One turn sends every row of this set to another row. A few are shown first. Where does it send the rows asked after them?
bebu: [ 0.55 -1.45  0.78 -1.19  1.27 -1.09  0.60  1.09  0.68  2.43  2.94 -1.49
 -1.41 -0.25]
pigon: [-0.29  0.23  0.15 -0.53  0.16 -0.02  0.15 -0.58 -0.33 -4.92 -0.59 -0.44
 -0.21  0.89]
Minil: [ 1.96  0.42 -0.04  0.90  1.73  2.19 -1.92  0.56  1.08 -0.96  0.36 -2.69
  0.40  2.02]
Noti: [ 0.44  0.67 -0.38  1.27  0.63  0.42  0.08 -2.50  1.96 -0.85 -0.19  0.09
 -3.03 -1.86]
Vake: [ 3.07 -0.67  0.96 -1.24  0.81  1.00 -1.68 -0.83  0.65 -0.20  2.56 -0.37
  0.89  2.00]
gusa: [ 0.19  2.14  1.49 -2.47  0.20  2.16 -0.58 -1.20  1.60  2.00 -1.24 -0.34
 -0.74  1.23]
doga: [ 0.88  0.84 -0.02 -0.96  1.57  0.12 -0.23  0.17  1.15  4.12 -1.00 -0.68
 -0.56  0.56]
nekim: [-0.27  0.98  2.29 -1.38  1.92 -1.80 -1.69 -1.38  1.68 -2.30  1.61  0.72
 -1.23  0.95]
Nakom: [ 0.24  1.87 -1.79 -0.68  0.02 -0.75 -2.07  0.65  0.16 -0.28  0.31  2.01
 -3.16 -0.38]
togi: [ 0.05 -0.12 -0.34 -0.73 -1.22  2.66  2.93  1.66  0.58  0.96  0.62 -1.46
 -0.78  0.78]
dobu: [-1.50 -0.27 -0.68 -0.65 -1.07  2.25  0.38  1.98  1.53 -0.38  2.16 -1.44
 -0.69  2.16]
Ludip: [ 2.25 -0.58  0.60 -0.47  0.88  1.17 -0.16 -1.33 -0.62 -0.46  0.43 -3.52
  1.87  0.47]
sunol: [ 1.35 -1.04 -1.11  0.46  0.08 -1.83  0.62  0.52 -1.45 -3.05  1.92  0.85
 -0.87  1.16]
butiv: [-1.15 -0.69 -1.12 -0.82 -0.36  1.11 -0.08 -0.59  3.28 -2.21  0.10  1.65
  0.16 -0.68]
Lek: [ 0.46 -0.27 -0.02 -1.24  1.81  1.12  1.35  2.80  0.88  2.56  1.27 -0.05
 -1.04  0.92]
dip: [-0.33  1.60  1.65 -3.44 -0.32  0.58 -2.19 -0.95  0.57  1.25  1.29 -0.44
 -1.61  1.34]
Guta: [ 0.64 -0.29 -0.13  0.65 -2.25 -2.46  0.11 -2.30  0.49 -1.95 -0.33 -1.37
  0.81  0.26]
nize: [-0.60  1.51  0.33  2.28  1.40  0.69  1.82  0.73  1.63  1.18 -1.08  0.87
 -1.41  0.81]
Sot: [-0.08 -0.14 -1.31  2.11  3.30 -1.37  0.19 -0.29 -0.67 -1.78  0.38 -0.73
 -0.41  0.53]
Beru: [ 1.16 -0.82  0.65 -0.10  0.69 -3.92 -0.17  1.54 -0.34 -1.41  1.34 -0.75
 -1.19 -0.29]
pirug: [-1.41  0.71 -1.66 -0.89  1.39 -0.44 -0.08  1.39 -0.47 -1.05 -1.76 -0.80
 -1.00 -2.36]
tevu: [ 1.03  0.74  0.11 -0.19  0.49 -1.70 -0.78 -3.81 -0.98 -2.13 -0.37  0.01
 -0.28  0.45]
Bava: [-0.64 -0.66 -1.35 -1.71  0.02 -0.64  1.35 -1.19 -0.96 -0.24  1.80  1.07
 -0.22 -2.44]
kop: [-1.08  0.43 -0.63 -0.50  0.71 -0.25 -1.63  0.34  1.56  2.54 -1.13 -2.75
  0.59  0.78]
Lan: [ 0.60  0.25 -0.45 -0.48  2.58 -2.19 -2.48 -0.81  0.60 -1.96 -0.09  1.48
  0.28  1.54]
Dubim: [ 0.97 -0.13  1.45 -0.69 -2.43  0.57  0.68 -0.68  1.13  0.10 -0.13 -3.27
 -2.08 -0.27]
mos: [-2.65  1.15  0.00 -0.62  0.80  0.07  0.59  0.08 -0.89 -3.39  2.07 -0.65
 -0.02  1.49]
pipa: [-0.39  0.87  1.57 -0.59 -0.52 -0.19  2.43 -1.89 -0.20  1.39 -1.64  0.95
  0.83 -0.62]
sura: [ 0.08  0.57  1.83 -0.71  0.88 -0.31  0.75 -0.34  2.35  1.37 -0.10  3.23
  0.16  0.85]
Ref: [ 3.71  0.12  0.56  0.02  0.57  0.30 -0.90  0.16 -1.78  0.20  1.79 -2.29
 -0.92  0.93]
tokim: [-1.29  1.86 -1.67  2.25  1.18 -1.54 -1.32 -0.99  0.11 -0.45  0.08 -1.26
 -0.09  1.84]
Muf: [ 1.51  0.50  0.27 -2.11  0.60  1.71 -1.75  1.66 -0.88 -1.42  1.18 -1.57
  1.29  2.03]
zaz: [ 0.95  1.07  0.76  0.63 -0.72 -0.80  2.18  1.83 -0.94  1.05 -0.05  1.62
 -2.53  0.32]
Rov: [ 1.49  0.35  1.67 -2.61 -2.30  1.93  1.57 -0.34  1.13  0.78 -0.24 -0.71
 -1.42  0.44]
Fuv: [-1.41  1.79  1.39 -1.71 -0.41  0.92  1.93  1.83 -0.69 -0.61 -1.67  1.24
 -0.28  0.62]

butiv goes to Bava
dobu goes to bebu
Guta goes to mos
Where do these go?
pipa goes to Fuv
sunol goes to Sot
Lek goes to doga
Muf goes to Ref

